In the rows, zero is written as 128.
Rotation paths and how fast each direction turns (degrees a step):
Each turn is a multiple of 5 degrees from 10 to 175, or 0.
Each row of a path follows its step; steps can be skipped.

step 0: [126 133 133 126 128 124 137 127 122 127 127 133 128 134 127 121 129 126
 134 142 123 136 132 130 125 128 125 141 112 130 128 128 126 135 137 126
 130 129 129 127 126 128 128 127 127 129 137 138 129 135 131]
step 2: [128 128 125 131 133 132 129 125 129 137 132 129 131 126 132 125 133 126
 119 135 122 133 127 129 128 127 126 127 124 121 133 126 123 132 138 137
 124 120 136 123 132 136 135 117 120 139 137 125 124 125 134]
step 3: [129 130 134 110 137 126 131 128 131 128 127 120 123 132 133 129 132 128
 126 132 129 128 131 118 133 122 124 120 119 127 123 137 128 123 132 127
 135 132 129 121 132 125 115 128 122 128 132 133 127 133 127]
step 11: [130 133 126 124 124 122 134 127 126 137 120 129 138 129 127 127 115 123
 135 125 131 136 130 135 128 125 139 127 128 132 134 131 128 126 140 124
 135 126 129 117 126 122 126 132 128 129 133 117 124 127 123]
step 12: [126 123 130 133 137 129 124 119 139 137 130 136 125 136 125 134 130 132
 120 126 120 133 125 126 134 130 126 135 129 134 125 131 118 124 131 136
 131 128 132 119 126 130 130 121 130 124 125 118 135 125 131]
step 13: [126 119 127 119 132 122 135 133 126 135 133 117 122 123 131 119 121 125
 127 129 126 125 121 124 123 119 126 130 121 139 130 133 128 132 132 134
 129 128 128 120 128 135 125 138 127 131 135 121 127 130 132]
step 16: [129 117 127 127 128 131 133 139 137 129 129 130 123 140 131 122 124 122
 128 129 132 129 128 137 125 122 126 136 123 133 126 131 122 129 124 122
 130 130 124 133 142 122 118 125 123 121 125 123 127 131 125]
step 17: [125 133 122 126 127 127 124 134 126 132 127 130 128 137 125 133 124 128
 145 121 126 118 127 134 120 120 140 129 126 121 129 132 118 125 134 133
 127 124 130 124 125 129 134 134 133 128 125 124 134 121 127]
step 18: [134 121 130 136 127 130 137 128 139 130 130 127 139 137 128 138 126 127
 129 124 127 125 121 126 129 128 119 136 128 130 124 125 123 121 120 127
 126 115 127 121 132 133 128 129 125 130 130 125 131 137 137]
step 26: [118 117 127 126 123 115 127 129 128 122 125 127 126 131 130 132 131 126
 126 125 131 128 131 140 124 116 120 126 122 132 125 131 127 129 129 132
 132 125 125 142 130 121 122 133 125 138 133 133 129 133 131]
[124 128 129 130 130 127 129 126 125 128 129 126 127 126 128 126 131 128
 126 125 124 128 127 129 127 127 127 126 129 127 126 127 128 129 128 128
 130 128 129 128 129 128 127 128 128 129 129 128 127 130 131] -> 60
[127 128 128 125 129 130 127 129 132 129 130 126 128 127 126 129 127 126
 128 127 129 126 127 127 128 126 128 127 128 126 128 129 128 128 127 130
 128 127 129 124 125 130 129 125 127 129 126 127 129 129 130] -> 70
[130 125 128 127 126 127 130 127 130 126 127 127 126 130 124 126 128 131
 128 128 125 129 126 131 127 129 128 127 128 128 129 130 129 129 131 128
 127 130 129 128 126 129 127 127 128 130 128 126 130 129 127] -> 25
[125 130 126 129 125 128 129 129 128 129 124 127 128 127 130 129 129 127
 128 128 128 126 130 129 130 127 130 129 131 128 127 130 127 130 129 129
 126 128 128 129 129 130 127 126 128 133 128 126 127 129 126] -> 120

step 3: [133 126 133 123 127 139 132 126 123 137 123 132 123 131 122 132 138 119
 121 132 127 131 125 118 132 122 134 136 123 124 131 128 124 124 127 125
 127 133 122 125 136 125 125 131 135 128 119 128 134 139 130]
step 5: [131 128 127 121 133 137 128 131 131 138 123 132 128 134 125 127 129 123
 118 126 141 131 126 120 123 120 126 125 131 118 129 130 120 125 136 126
 124 127 120 120 131 125 131 123 125 123 137 125 124 131 120]
step 8: [127 125 129 114 133 132 135 133 125 135 132 132 124 126 133 132 132 118
 126 133 128 121 127 122 128 116 131 131 132 122 134 127 121 132 124 122
 133 127 121 129 125 140 123 132 134 124 134 129 135 133 124]
step 10: [127 129 133 124 131 126 131 126 129 129 129 128 125 124 124 134 124 117
 123 130 137 127 135 121 128 121 131 120 140 116 126 137 124 122 123 125
 127 130 116 127 124 125 125 119 124 131 124 133 129 138 127]
step 12: [125 125 128 120 135 134 134 133 126 137 128 122 126 124 136 128 117 120
 127 124 130 119 124 123 134 119 133 128 123 118 128 138 124 129 129 123
 132 126 121 133 127 130 135 134 130 125 128 135 121 133 132]
step 20: [130 128 119 125 131 130 127 123 133 132 121 134 133 129 125 139 127 125
 126 128 130 122 131 113 124 116 130 133 128 117 126 125 131 130 123 125
 124 125 118 119 131 124 126 134 128 129 136 134 128 136 128]
step 21: [128 128 130 122 136 139 131 136 123 138 123 131 132 132 128 134 132 124
 116 132 141 129 125 124 122 126 130 122 134 119 133 126 128 124 123 121
 128 125 122 125 121 123 123 134 128 129 129 122 133 127 127]
step 22: [130 125 133 120 123 140 132 132 128 137 119 133 129 121 131 134 123 125
 123 134 124 129 127 116 126 128 136 125 126 123 127 137 130 127 132 120
 131 129 127 120 133 120 127 124 126 126 121 125 123 138 130]
step 23: [131 119 134 121 139 127 136 119 124 133 125 129 120 131 138 129 132 121
 119 137 130 128 129 126 128 119 132 129 127 123 132 136 129 127 133 126
 123 121 118 125 126 129 126 127 123 130 128 133 128 140 128]
step 24: [127 126 127 120 130 133 126 132 130 141 125 132 124 125 132 128 131 129
 125 126 122 135 128 118 128 117 126 129 129 121 134 133 122 127 124 122
 127 125 116 119 137 136 128 133 133 129 138 128 127 133 122]
[129 127 127 130 127 128 129 128 126 128 126 127 128 132 127 126 129 129
 126 128 130 129 127 130 129 127 128 129 128 130 129 127 130 125 130 126
 125 127 127 129 126 128 131 128 129 128 127 125 129 130 126] -> 175
[130 128 128 127 130 129 129 126 125 128 128 127 130 129 130 126 129 127
 133 130 126 127 129 127 127 126 128 127 129 129 128 128 130 127 130 128
 129 130 130 129 129 128 128 127 129 124 128 128 128 130 128] -> 95
[127 127 125 130 127 124 131 128 129 128 128 129 128 129 127 129 123 128
 129 128 128 126 126 127 126 129 127 127 126 128 125 128 129 128 130 127
 128 129 126 127 128 129 128 128 127 125 127 129 125 130 128] -> 140
[126 128 129 127 129 127 128 129 125 125 130 126 127 127 126 130 127 129
 127 130 128 125 127 128 129 126 130 127 130 127 131 128 128 130 128 129
 127 128 125 131 128 127 130 128 126 126 128 128 131 128 131] -> 170
[129 131 126 129 127 129 125 127 129 128 127 126 132 128 126 129 127 127
 128 128 132 127 129 127 128 128 126 125 131 127 128 128 129 126 127 128
 127 128 128 127 127 125 127 127 127 127 129 127 127 125 127] -> 70
